The rows below fall into families. The same turns and mirrors carry the whole set onto itself and the rows of a family onto each other. For each named row, which other rows are in its family? Write them in the order they are listed.
These 36 rows form 6 families of 6 rows each.
q957: [ 13 -25  -3 -40  -8  24   6 -34]
q59: [ 31  -4   0 -23 -16  35 -21 -22]
q847: [  1 -39  43  10 -10  19   0  -9]
q184: [ 27   6   3 -20  11  43 -17 -33]
q607: [-37 -35 -15  -8   3   0  24  -2]
q709: [ 10  -1  44  34  -7   9 -15  -4]
q333: [ 32  23   8  -6  18 -20 -27 -27]
q716: [-13 -52 -14  -9  17  14  16   8]
q824: [ -8  -4  24 -14   5 -21  28  32]
q718: [ -4  32  -3  30  21  27 -17 -11]
q576: [-22  16  -1  35  29 -15 -11 -13]
q191: [ 29  28 -25 -17  26   2 -19  -2]
q690: [-22  34  16  10  17  33  15  -2]
q650: [ -6 -11  23   2 -18 -40   4  13]
q609: [-24 -23 -38  -8   7  30   4   1]
q749: [ 15 -32   4 -27   5 -31   3  21]
q329: [  6 -20 -11 -14 -12 -31  -5  30]
q751: [-10 -30  35  26   6  11  -5 -32]
q124: [ 12 -27  34   8 -32  20 -14  -7]
q643: [ -2   7  41  19 -22  15  -9 -28]
q492: [ 16  32 -15  -3  -4 -19 -26  15]
q820: [  7   6  57   0 -10  15  13   2]
q121: [ -2 -31  21  15   1 -27   3  28]
q507: [ 10  43  -1 -27  21  -2   9  12]
q879: [ 12 -13  -7 -16  24  30 -10 -50]
q387: [-33   9   8  39  18   9  -3   7]
q666: [-32   8  -9  34  -2  27  -9   2]
q463: [-16 -26 -31 -13  36 -13   7 -11]
q440: [ 25   2  16 -47   5  29  16 -10]
q990: [-16 -16 -38 -20  33  19   8  -1]
q84: [-25  38 -15  15  11  16  -5 -21]
q984: [ 16 -38  20 -13   6 -36  -3  -7]
q94: [ 32 -26 -12 -37  13  26  -4 -15]
q875: [-23 -18   1 -24  18  28  37   7]
q781: [ 21  29 -20 -34   4 -15 -10 -13]
q845: [ 24  38  10   3  11 -17 -25   4]

The rest of the family of q984: q333, q576, q751, q879, q463
The rest of the family of q666: q59, q609, q329, q124, q492
The rest of the family of q718: q709, q716, q191, q121, q94
The rest of the family of q650: q957, q607, q643, q84, q781
The rest of the family of q824: q690, q820, q507, q440, q875

The rows below fall into families. The same turns and mirrors carry the whole set onto itself and the rows of a family onto each other. For each named row, which other rows are in its family? Write them in the order they are listed.
These 32 rows form 4 families of 8 rows each.
q12: [  7   9   4 -15  15  -5 -15 -16 -32  21   8  16 -55 -40  -3 -15  57   0]
q283: [  0  -4 -42  39   5 -19 -28   7 -47  -6  28 -13 -44 -17  29 -49 -10  22]
q551: [ 17  22 -58  -6 -24  22   7   7 -12  -9  50  20 -19 -52  42  -9 -20   3]
q579: [ 29  37  -1 -15  33   5  21  45   6  15   9 -16 -30 -48 -11 -40   5 -15]
q976: [-26  -7 -10  -8  41 -27  10  29  18   8   7 -25  -5  -1   9 -33  18  44]
q289: [ 21  38 -28 -19  37  13   3  42   9   8  18  -9 -44 -51  -8 -17  12 -35]
q667: [ 25  40 -24 -38  30   9  16  34  30  -1  17  -7 -34 -38   5 -26  20 -24]
q150: [  5   3  14 -12  33   5  15  -2 -44  33  33  15 -60 -25   6 -27  44   7]
q927: [ -8 -15 -43 -23 -24   0 -13   2 -48  18  27  19 -43  18  36  20  12  12]
q230: [ 16  -1 -30  -2 -40 -11   2  39 -38   9  12 -29 -14  -6  12  -8 -52  -7]
q6: [-15 -16 -48 -22  -5  19  -1  13 -26  32  20  30 -17  20  33  12  -3  26]
q104: [-16 -14   7 -14  34 -17  -9  11  19 -16  -9 -28   2   9  18 -17  19  19]
q548: [-13  13 -58  -8 -24  -2  17  26  -9 -15  62   4  -9 -59  50 -19  -2  11]
q236: [  3 -23 -54 -33 -15  20 -12   0 -20  20  24   5 -13  19  29  15  31   8]
q168: [  8   9  16  -7  24  -4   6 -18 -59  13  29   3 -53 -35  22 -24  46   8]
q959: [ -3   3  24 -37 -10 -22  52   9   0   5  44 -25  -7 -43   7  -5  13  16]
q874: [  5   9 -46 -14 -13  20  13  13   3 -28  65  12 -17 -45  53   8   2  -5]
q29: [  9  11 -43 -15 -33   0   7   4   3 -40  53   7 -17 -35  58  -7 -12   3]
q442: [-15  -9  33 -22 -23 -36  34  27  -6 -14  36 -23 -12 -36  18  10   5   9]
q561: [  0   2 -57  28   7 -16 -41  26 -21 -23  10  -4 -39  -1  44 -34  -4  19]
q546: [ 15   2 -26   3 -35 -23  -9  64 -37  13   5 -30 -32 -17  -4  -4 -26 -21]
q357: [ -1 -11 -31 -32 -12  18   1  14 -49  36   9  21 -16  19  35  19  16  17]
q142: [ -4  41 -16 -25  40  13  18  51  12   9   8  11 -21 -49  11 -26  -3 -22]
q887: [ 12   3 -28 -11 -20   3  11  64 -53  22  19 -20 -27  -3  15 -16 -32 -33]
q455: [-19   5 -21 -22  40 -18  -2  32  13  12 -17 -23   6   5  15 -17  19  36]
q247: [  4   8 -51  32  14 -19 -30   9 -34 -19  20 -26 -26 -24  41 -49   8  27]
q11: [ 18 -11 -29  38 -13 -16 -39  24 -36 -18   6  -9 -31 -16  33 -47  20  16]
q801: [-15  -5   0 -31  41 -22   7  37  13  11  -4 -23 -22  21   8 -10  33  20]
q628: [  4   2  38 -30 -29 -44  33  23 -11  -8  26 -27 -28 -33   9 -12  14   3]
q382: [-26   3  22 -30  -9 -39  38  10 -31   3  43 -36 -23 -45   7  -9  -4  -5]
q791: [ 27  14 -38 -16 -40 -11 -12  46 -33  15   0 -15 -41  -7   3  -8 -29 -27]
q893: [  1  11  11  -8  29 -21   3  -1 -25   2  31   6 -64 -37  16 -30  63  15]

The rest of the family of q236: q12, q104, q548, q142, q887, q11, q382
The rest of the family of q927: q551, q579, q230, q959, q561, q801, q893

The rows below fall into families. The same turns and mirrors carry the whole set onto itself and the rows of a family onto each other. For each named row, which other rows are in its family? Write them in the order they are listed.
These 40 rows form 5 families of 8 rows each.
q991: [-24  52 -18  -9  15   4  -5 -20  24  16  19   0 -12 -11]
q983: [  2  14 -23  36  -9 -17 -48  -2  32   7 -36 -10  -5  -1]
q351: [-49  13  10  10 -10  21 -34 -20 -16  16 -35  46  -6   2]
q911: [  4  -4  -2  16   6  28  35 -36  -1 -25 -28  16 -29  23]
q347: [  5   6 -33  35  -1  -6 -42 -11  22  -8 -39 -21 -12  13]
q885: [ -6 -52  21  50  -1   1 -25  12 -19   8 -11  14 -12  32]
q707: [ 30 -24 -32  17  16  -2  24  18  13  -1  29 -13 -21   9]
q272: [ -5   0 -13  21 -11  33  18 -40  -3 -32 -22   6 -32  23]
q612: [-51  17  23  16  -8  17 -37 -15 -14  14 -35  31  -2   3]
q356: [  0  -7  -3  39  -3  25  21 -40   2 -23 -36   2 -35  18]
q972: [ 18 -21 -37  12  10 -20  28  15  15   4  13 -25 -20   6]
q108: [-10  18 -28  48 -18 -12 -39   4  13  -8 -27 -20   4   8]
q123: [-17  47 -23 -10  25  -2  15  -5  31   8  14   1 -12  -3]
q638: [-21  -3   6 -15  10 -14 -29  44   8  43  15  10   0 -15]
q758: [-43  21  23   5  -3  27 -35 -26   4   8 -33  29   2 -11]
q884: [ -3  -6 -12  21  -9  33  14 -44  -4 -26 -15   5 -31  38]
q925: [-24  48 -32 -11  17   7  15 -10  13  13   5  13  -5 -21]
q648: [ -5 -55  21  37 -17  17 -25  10 -24   9 -30  15 -16  10]
q659: [-14 -24  12 -12  25  30  24  -1 -19  21  24  45 -16   6]
q296: [ 25 -18 -24  24  17  -2  20  22  11  -4  33 -21 -11  12]
q513: [-38  11  39  13  -3  30 -37 -12  -6  16 -33  35 -14  -3]
q188: [  3   2 -10  25  12  13  21 -43   5 -32 -24  12 -35  27]
q417: [  7   9 -36  36 -10 -18 -51   4  12   5 -25 -16 -19  11]
q255: [-34   8  19   9   2  28 -48 -28 -12   3 -38  27  -5 -11]
q946: [-25 -27  18 -16  13  25  27  -4 -23  20  19  42 -22   8]
q214: [-26  -6  -3  11   0 -14 -45  41  10  44  11  -2   0 -16]
q578: [  3  20 -25  49  -5  -9 -41   4  21  -8 -26 -20   1   3]
q147: [-24 -24  24 -12  16  28  39   6 -22  13  17  18 -33   4]
q268: [  7 -56  16  37  -9   1 -11  17 -31  -3 -25  17 -17  16]
q945: [-17  47 -35 -14   7  18  11 -12  16   4   9   8  -4 -17]
q315: [  0 -55  24  42 -12   9 -28  13 -16   2 -11   8 -16  32]
q72: [ 16 -13 -22  18   6 -22  33  24   6   9  32 -11 -25  13]
q689: [ 22 -31 -26  24  11 -13  25  28   2   9  16 -14 -32  20]
q699: [-21   0  -5  16  16 -16 -29  47  -3  36  11  18  15 -25]
q273: [  2 -64  17  38  -9   4 -27  24  -9   1 -14   6 -23   5]
q524: [-18  -8   3  12  19 -19 -32  42   1  46  15  15  12 -12]
q399: [-28 -16  30  -6   7  20  33  13 -15  28  23  36 -18  -5]
q919: [-20  -7   9   4  -5  -6 -35  39 -12  47  15   4   5 -24]
q809: [-22  53 -16 -15  15   8  16 -22  17  20  -6   4 -12  -2]
q425: [-24 -14  34  -7  16  22  36  -9 -19  11  20  34 -11  -8]

The rest of the family of q648: q911, q347, q123, q758, q214, q689, q399
The rest of the family of q255: q991, q188, q417, q268, q72, q919, q425
The rest of the family of q524: q707, q272, q612, q925, q946, q578, q315
The rest of the family of q356: q983, q972, q638, q513, q147, q273, q809

The rows below fall into families. The same turns and mirrors carry the whole set onto itself and the rows of a family onto each other. For each named row, which other rows are in its family? Write them in the order they are listed.
These 30 rows form 5 families of 6 rows each.
q209: [  5  19 -25  33  20   8  41   1  20  16 -16]
q889: [ 28 -11 -15  35 -34  -7  -8 -13  61  35 -14]
q525: [ 55   6 -23  10 -30  -1   4  -4  47  34   2]
q780: [ 11 -45 -48  -3  43  63  24 -16  23  15 -13]
q316: [ 38 -26 -25  38 -23  59  51 -14  65  33  -3]
q608: [ 15 -31 -10  28  18  63 -16  33  27  55 -22]
q759: [ 24 -15   2  57  41  39  23  28  28  41 -24]
q250: [ 36 -37 -53  24  26  54  40 -17  24 -12 -22]
q169: [-15   5 -25   2  38  14  21  -5  20  35  -9]
q404: [ 29 -37 -31   9  24  12 -47  -2  22  27 -24]
q916: [ 61 -50 -43  36 -30  54  29  -7  46  46 -14]
q165: [-22 -11 -34  15   8  17  47  -1  29  56 -18]
q227: [ 37 -53  -8  -4  40   0 -23  -7  40  33 -15]
q269: [-18   4 -49  17  17  22  34   8  56  44 -12]
q328: [ 45 -52 -26  39 -33  59   8  -6  68  30 -16]
q88: [ 59 -36  -5  51  -2  59  47   2  42  17 -15]
q298: [ 38 -10 -34  24 -20  -8  22 -40  59  17  -2]
q285: [ 53  -9  -8  39  -1 -17  17 -22  35   5 -14]
q278: [ 30 -44  -4  24  22  51   9  27  14  74 -20]
q679: [ 70 -32 -31  15 -28  61  21   4  52  31   0]
q32: [  1 -48 -51 -11   1  45  14 -29  37  -1 -19]
q592: [ 44  -8 -32  32 -32 -14  12 -13  40  52 -11]
q422: [ 50 -45 -31  35  50   8  -7 -14  24   2 -28]
q383: [ 44 -14   5  46  22  37  -6  25  36  67  -9]
q841: [-29  -1 -20   5  -6  31  28   1  35  33 -15]
q930: [ 10 -60 -66  -1  16  32  31 -31  30  21 -23]
q310: [ 24 -46  12  14  35  47   6  27  44  60 -14]
q697: [ 70 -48 -26  27  30  20 -32 -11  35  31 -13]
q585: [ 10 -41 -79   3  25  38  21 -17  57  13 -17]
q978: [ 44 -50 -26   4  29  -3 -24  -9   9  44 -22]

The rest of the family of q227: q525, q269, q679, q310, q585
The rest of the family of q383: q780, q316, q169, q298, q697
The rest of the family of q250: q209, q759, q88, q285, q422

The rows below fall into families. The same turns and mirrors carry the whole set onto itself and the rows of a family onto each other. For each named row, which other rows are in its family? Write them in the order they are listed.
These 18 rows form 3 families of 6 rows each.
q652: [ 36  20   5 -12 -22 -38  14  27  44 -24 -36  60  -4  14  25   3]
q41: [ 32  17   6 -12 -11 -35  29   4  42 -14 -32  37 -12   8  13  -9]
q649: [ 37  -7   4  12 -21 -18 -13  37  63 -42 -57  65 -31   7  36  -2]
q599: [-44   6  39  74  24   2  -5  42  52 -34   8  25  -9  40  30 -26]
q363: [-37   3  34  39 -19  13 -12  33  56  12   0  13 -47  26  68 -31]
q276: [-38   5  39  60 -38  10 -21  31  41   1 -11  27 -40  11  72 -28]
q36: [-45   5  38  66 -13  13  -9  23  52  10   1   7 -30   7  58 -25]
q70: [-60  -9  29  75  15   5   3  33  38 -17  -3  11  -7  27  26 -29]
q427: [-43   1  15  28   6  -7  38  42  21 -14  11   1  -3   7  56 -45]
q343: [ 23 -34  -1  17   2 -20 -13  13  47 -43 -17  49  20  39   9  16]
q415: [ 10 -22  -9  15 -15 -30  -3  33  49 -44 -24  49  30  27  22  31]
q912: [ 28 -20  -3   3 -11 -26 -16  39  42 -49 -31  63  11  35  18  12]
q572: [ 41 -19   7  20 -15  -6 -25  16  69 -39 -47  42 -41  -3  37 -10]
q939: [ 13  22  -2 -14 -29 -40  21  24  51 -12 -50  42 -19  13  14   4]
q633: [-46  16  21  30 -19 -17  28  39   0 -14  -2   9  -5   3  47 -48]
q326: [ 28  -2   4  23 -23 -16 -35  40  70 -55 -51  40 -31  -4  28   2]
q706: [-55  -3  36  81   4  -5  -3  39  27 -34  -7  39   2  42  26 -23]
q170: [-50   7  22  37  -5  -2  13  32  18   0   8 -11 -10   6  40 -42]

The rest of the family of q36: q652, q649, q70, q912, q170
The rest of the family of q572: q41, q276, q343, q633, q706

The rows below fall into families. The same turns and mirrors carry the whole set onto itself and the rows of a family onto each other. For each named row, which other rows are in its family? Write them in the order they are listed.
These 15 rows form 3 families of 5 rows each.
q416: [  7 -28   4 -34  -1  40 -26 -40 -18  -9]
q724: [ 14 -25  -2 -29   9  29 -20 -50 -19 -15]
q883: [ 15   9   7  20  27   9  15  45 -14  14]
q265: [ -5 -24  28 -34  -2 -33 -17 -33  -4  -5]
q858: [-16 -26  24 -38 -13 -23 -20 -26   3  -6]
q545: [20  6 -6 34  2  9  5 38 -5 22]
q783: [ -1  -4  25   4  -6 -45  -1  22   3  18]
q95: [  0  -8  -1 -37   0  36  -2 -39 -29 -23]
q670: [-12 -12  19   0  -5 -40  -7  28  17  13]
q83: [-19 -12  14 -40   1 -27   1 -26  -3 -23]
q630: [ 29  -6 -24  14  12  55  -7  -6 -19   2]
q299: [ 22   5  -6   0  16  58   7   6 -36   0]
q802: [-10  -1  19  -6  17 -43  12  25   6  -1]
q450: [14 -4 -3 28 12 13 -4 46  5 23]
q993: [ 25 -13 -12   8  15  62 -16   5 -17   9]

The rest of the family of q802: q883, q95, q83, q299
The rest of the family of q670: q416, q858, q450, q993

